One turning vector, and how many steps it has turned
The counts run from 0 to 929.
[131 105 115 127 161 169 124 137 111  79 139 125 138 152 153 148  85 110
 170 148 125 117 149 131  94 139 128 101 128 116 128  88 137 171 113 160
 134  96 112 135 100  88 119 119  82 126 172 118  99 176 122 159 156 171
 179 103] : 21
[ 59 172 134 123 109 136 140 162  88  94 133 143 146 127 111 112 127 140
 181 174 107 147 114 129 101 126 130  88 128 109 138 122 144 115 125 180
 138 110 101 161  98 154 130 145 102  98 158 107 173 155 128 161 178 130
  99 101] : 744
[ 85 154  91 137 158 157 132 148 148 113 147 100 144 172 151 175 114 110
 126 123 134  74 125 123 125 129 135 132 131 150 127  77 130 150 142 162
 151  95 160 123 104 111 131 126 115 145 170 165  71 146 161 176 154 118
 170 100] : 682
[142  91 115 178 141 121 129 127 137 105 155  86 176 165 148 147 132 108
 119 122 147 178 138 121  83 118 122 132 151 164 119 122  66 137 115 143
 123 138  99 107 144  83  94  89  84 167 133 136 121 135 128  92 158 175
 128 123] : 162
[ 69 188 134 137 133 119 122 145 148 121 139 153 162 134 135 135 165  98
 136 123  90 137 101 109 105  70 121 104 105 150 126 127 124  86 157 133
 126 130 106 142 158 162 135 123  98 113 151 107 155 149 135 110 178  69
  86 133] : 94
[ 82 174 119 115 140 168 148 148 133 136 129 117 142 168 150 146 154  97
 127 127  65 106  72 112 119 101  91 112  86 119 181 112 127 132 148 158
 147 105 146 144 108 127 146 141 135 150 149 155 119 165 134 155 163  76
 137 115] : 450
[ 90 139 142 141 102 136 158 166  80  96 129 105 151 168 102 125 146 155
 153 183 128 171 103 125  74 136 119 104 159 139 148 151 100 123 112 199
 144 116  99 149 104 111 113 140 117 151 117 128 149 145 137 125 152 153
 104  95] : 403
[ 66 133  96 132  98 106 143 152 118 115 158 128 172 133 116 139 120 102
 137 167 150 140 126 128 112 114 162 141 177 112  99 103 119 121 154 191
 140 104 111 124 114 139 108 120 103 110 154 181 135 111 136 175 177 150
 109 103] : 387
[ 55 151 102 141 122 163 127 151 116 110 164  85 148 138 115 100 116 125
 154 145 144 145 137 157 139 152 119 124 142 125 121  86 123 152 128 168
 149 123 105 128  77 137 112 131 109  98 168 139 167  97 138 173 187 150
 116  89] : 488
[105 122  84 155 162 135  98 124 173 127 172 100 161 122 157 140 125  73
 128  94 125 141 146 141 135 112 121 145 119 151  88  64 109 145 141 120
 117 145 113 106 134 125 109  95  84 103 180 139 135 107 135 127 194 140
 125 130] : 478
[ 91 144 104 144 129 116 134 152 118 107 150 119 155 144 128 175 116 128
 122 146 167 120 127 140  73 118 152 151 176 173 104 122 109 126 140 199
 138 103 140 124 139 117 110 125  97 138 143 169  84 137 191 150 156 146
 128  98] : 174
[ 91 135  85 137 164 155  97 120 152 134 167 128 154 115 165 146 112  60
 121  91 121 127 125 158 108 101 104 167 102 147 106  88 117 163 156 140
 122 129 134 122 135 119 114 115  82 111 184 167 116 119 154 145 191 133
 139 121] : 474
[ 64 184 129 150 118 129 149 182 112 106 125  80 147 178 101 135 160 176
 145 156 133 121 109 106 115 142 138  85 158 179 132 113 116 106 115 169
 148 120 127 145 112 147 123 138 134 134 130 104 130 135 172 138 151 102
 104  93] : 190
[ 99 140 100 155 136 147 124 135 143 151 154  98 154 134 142 125 173  91
  98 104 107 176  91 151  98  99  83 158 104 169 122 124  82 135 145 146
 120 154 122 124 143 127 103 108 105 142 136 155 158 102 152  98 190 123
  87 122] : 710
[ 59 174 134 117 116 152 141 158  92 112 132 140 133 134 116 107 154 136
 161 163  92 151  85 140  94 112 106 107 113 132 143 135 137 122 140 173
 143 121 101 170 103 153 130 152 113 105 154 113 172 139 142 139 177 102
  89  95] : 851
[ 90 128  87 109 135 146 138 145 125 105 146 145 142 129 153 151 101  85
 156 156 110 106 131 127 129 117 140 117 131  93 115  64 156 159 149 170
 139  90 127 136  95 123 126 125  93  98 180 159 114 156 115 185 177 140
 159 112] : 131
[ 70 161 121 117 118 146 147 175  98  89 123 118 124 163 108 112 168 153
 169 174 106 146 100 134 131 124 123  91 139 148 114 104 134 120 131 155
 140 124 105 165  96 155 121 143 107  90 153  87 170 129 140 126 168  92
  92  93] : 848
[130 108  92 176 148 108 132 150 163 132 143  72 152 151 146 168 149 113
 106 115 139 137 133 117 103 123 130 137 152 198  98  80  78 129 121 149
 121 147 137 107 148 111  96  91  96 156 135 145 100 109 173 104 165 152
 122 127] : 925
[120 109 113 178 136 129 140 137 147 109 151  78 182 189 141 146 165 104
 103 117 134 173 112 121  96 104 117 129 147 173 122 132  66 122 127 131
 128 135 100 103 152  96  97  94 104 178 126 142 117 123 129  86 153 130
 113 125] : 55
[ 86 163  83 138 161 160 119 140 154 154 157  98 137 127 156 158 115  94
 122 104 112  92 116 137 114 120 105 151 104 152 128  77 128 162 151 165
 141 122 166 126 112 125 124 128 118 131 167 173  98 125 170 169 182 126
 145 116] : 578
[ 86 146  96 161 145 156 137 152 168 111 153  44 171 203 135 135 167 115
 120 112 131 133 125 116 172 133 123 100 135 161 125  78  95 124 126 110
 145 128 106 106 109 119 108 104 120 150 150 120 128 108 123 125 155  96
 125 113] : 695
[102 124 132 129 136 169 116 148  81  80 149 127 125 141 117 110 129 137
 157 153 137 182 122 182  76 136 103 139 138 155 106 136 105 159 124 167
 129 135  93 155 118 108 102 135  83 107 159 102 158 127 153 110 166 154
 114  83] : 615
[ 79 146 103 119 144 139 113 155  98 101 147 147 121 124 134 142 127 121
 137 149 140 143 119 178  83 110 128 161 142 173  74 108 132 150 159 174
 129 124 129 158 133 139 108 136  81  87 173 135 133 117 182 129 183 130
 107  87] : 725
[157 114 105 149 183 167 120 147 160 107 136  79 132 184 165 161 150 110
 130 102 103 121 121 118 116 121  98  99 103 183 126  75  99 153 115 110
 121 133 131 123 129  97 114 105 101 157 150 101  94 155 140  96 144 123
 161 125] : 567
[141 106 113 143 117  83 140 150 115 125 123 149 144 100 136 166 139 115
 136 168 116 161 118 109  49  89 137 123 151 158 104 105 104 113 127 187
 100 134 121 139 161 126 100 108  75 122 127 135 133 155 148 102 175 174
  98 139] : 519
[ 74 146 115 153 111 143 144 132 132 133 160  97 188 167 135 140 135  96
 104 125 131 147  97 118  93 112 113 147 138 115 164 147  83 128 138 188
 148 104 114 111 119 106 121 115 129 175 132 200 120 135 133 152 164 132
 125 115] : 48
[ 82 159  85 155 165 143 102 126 175 140 174 107 167 120 158 154 120  77
 113  85 122 104 132 135 124 102 115 146 101 147 117  85 122 136 150 137
 130 128 142 111 132 135 120 106 103 127 176 161 108 118 156 155 188 117
 138 127] : 581
[121 103 124 156 144 164 148 138 123  87 145  68 170 218 139 133 142 116
 125 130 131 160 125 123 118 144 110 105 142 146 145 122  77 150 111 139
 143 113  90 111 107  75 111 103 113 178 138 135 111 147 109 112 136 146
 150 107] : 909
[ 71 190 123 143 135 136 136 185 126 112 124  85 123 151 105 128 147 174
 162 144 129 121 124 129 118 144 133  87 140 190 115  95 127 113 113 155
 144 136 136 157 111 153 121 130 115 107 149  84 141 124 182 135 167 111
 100  95] : 83
[109 135 113 163 140 139 126 129 136 141 160 101 163 138 150 161 126  99
 105 105 136 138 114 136  61 109 101 169 125 160 135 135  86 142 132 188
 131 120 143 108 138  92 112 115 110 175 137 191  98 137 171 133 169 155
 132 114] : 919
[101 100 103 124 106 151 164 144 103 107 150 108 168 179 133 140 135  95
 115 158 122 156  91 129 101 122 114 145 153 107 147 127  96 152 144 194
 145  99 105 127  97  91 109 126 115 158 139 194 121 134 115 153 156 144
 142 100] : 152
